In the data rows, 128 means zero.
Here are some points, each followed by its number:
[108  62 191 131 143 208 120 144 160 130  54  83 134 104 105 148 185 120 164 154  77 189 129 145 162 135  50 150 105  58 115 145] 0
[160 161  87 132 168  95 116 147 124  98 204 116  61 135 104 180 146  96 124 107 134  45 163  68 100 163 140 127 155 205 189 157] 1
[198 180 142 102  97  97 177 162 128 105 217 104 128  89 115 125 144 125 113 134  63  97  90  85 119 169 162  56 183 176 149 162] 2
[116 114 111 144 231 151  36  52 112 110  68 121   7 169 135 169 128 166 164  77 183  47 218  96 160  79 121 153 115 125 183 134] 3
[137 161 129  94  96  78 170 143  80 136 192 143 166  99 100  96 134  48  77 208 101 112  88 104 132 203 146 119 136 156  77 172] 4
[110 178 124 122  63 119 146 223 208 149 167 155 194 152 199 162 120 139 181 101 110 191  86 152  53 103 122  86 168 162 128  97] 5
[154 166  62 166 151  50 121 126 108 163 176 124 212 116 118  65  53 169  30 131 214  38 160  80 142  47 255 178 132 147 181 132] 6
[194 156  81 121  63  93 154 154 172 105 186 134 177 117 170 119 102 171 113  90  74 151 103 152 101 110 157  91 147 214 174  90] 7
[128 106 166  98  81 165 171  95 109 149 112 116 150  60  98  80 139 154 116 138  90 164  68 154 149 160 121  83 132  77  85 137] 8
[104 166 192 111 148 131 105 138 132 202  57 136 207 158 120  97 137 109 115 213 137 182 181 111 190  93 157 189  90  63 110 195] 9
[102  86 134 144  46 201 224  53 102  92 188 106  26  35 131 112 120 169 171  40 126 113   0 172  52 186  79   0 165  92  61  83] 10
[ 62  92 117 113 106 115 128  87  40 137  95 191 156 181 141  81 117  91 120 164 161 192 146 191 150 136  89 184  54 103  24  72] 11
[158 138 163  97 119 150 101 158 141 109  92 127 104 138 158 168 180 126 171 130  53 170 189 139 158 133  85 119 129 164 151 135] 12
[108 159 134 175 164 111 144 200 191 174 186  94 180 139  95 162 117  40 139 159 187  99  96  70  65 143 139 142 169  94 146 180] 13
[132  70  77 154  83 152 141 227 198  98 140 144 179 144 147 167 155  87 143  99  74 199 131 213  74 148  58 155 113 169 130  68] 14
[ 98 184 129  72 120  78 111 113  45 111 142 203  72 186 171 138 120 107 159 153 120 137 164 119 141 138 106 116 108 185  79 123] 15
[127 183 153 117 126 126  95 141 132 142 128 150 110 147 174 160 130 151 175 136 144 136 147 110 112 113 132 108 145 137 129 156] 16
[138 136 178  47  60 110 141  30  32 118  45 160 146  88 164  39 121 237  90 149  77 162 125 170 228  87 190  96  84 115 107 111] 17
[130  99 133 177 184 153  97 151 179 138 110  75 128 138  71 177 154  94 133 145 147 118 153  99 127 132 113 173 137 101 178 156] 18
[143 174 145  97  76 102 165 144 119 156 141 134 192 109 134  75 114 160  93 182 104 147  89 120 134 125 162 103 130 118  98 139] 19
[151 121  88 144 125 110 142 119 126 115 171 115 133 104  95 108 104 112  72 107 133  57 108 116 118 150 173 138 132 144 161 118] 20
Which three points above are nearest to each new point by angle? Their numbers follow each, nearest first.
[127 113  58 157  98 129 155  83 110  82 193 141  43 100 160 122  86 190 136  14 168  50  66 147  55 118 170  68 164 167 148  54] 10 20 7
[108  38  81 130 210 146  65  80  67  50 100 125  19 165  67 170 183  48 118 137 107 101 220 123 169 202  46 212  76 158 131 126] 3 18 1
[ 64 196 114 137 138  92 137 107  80 158 191 167  73 167 142 119  97  97 149 125 226  64  91  75  73 145 138  92 159 116  71 142] 15 13 16
[137 142 164  63 127 105 104  23  34 126  57 160 109 117 152  43  99 232 106 149 114 131 166 130 252  65 182 122  88 125 113 127] 17 9 11
[120 108 127 145 141 153 138 120 128 116 142 118  78 106 107 132 139 122 132 108 126 117  95 117 112 158 101  96 149 121 121 137] 10 8 1
[120  69  99 134  96 137 138  92  96  83 130 144  98 126 139 109 141 130 116 102 110 140 100 191 127 148  79 107 108 124  94  79] 10 11 14
[152 157 119 149 138 106 138 167 165 147 162  93 181 110  89 128 136 103  92 166 139 108 131 100 142 123 156 156 143 126 167 168] 13 6 18
[ 85 137 107 164 170 115  90 159 177 167 101 159 170 207 157 159 109 114 153 135 206 159 178 139  97  63 122 203 118 110 131  99] 9 18 13
[122 138 164 125 109 120 113 164 160 145  85 153 192 163 188 120 116 177 146 140 115 202 156 159 144  58 132 146 104 112 127 113] 9 5 17
[132 123  56 153 145 104  84 181 170 108 134 150 135 184 167 184 123 116 146  88 138 143 179 148 102 101 108 175 130 192 169  87] 14 5 1
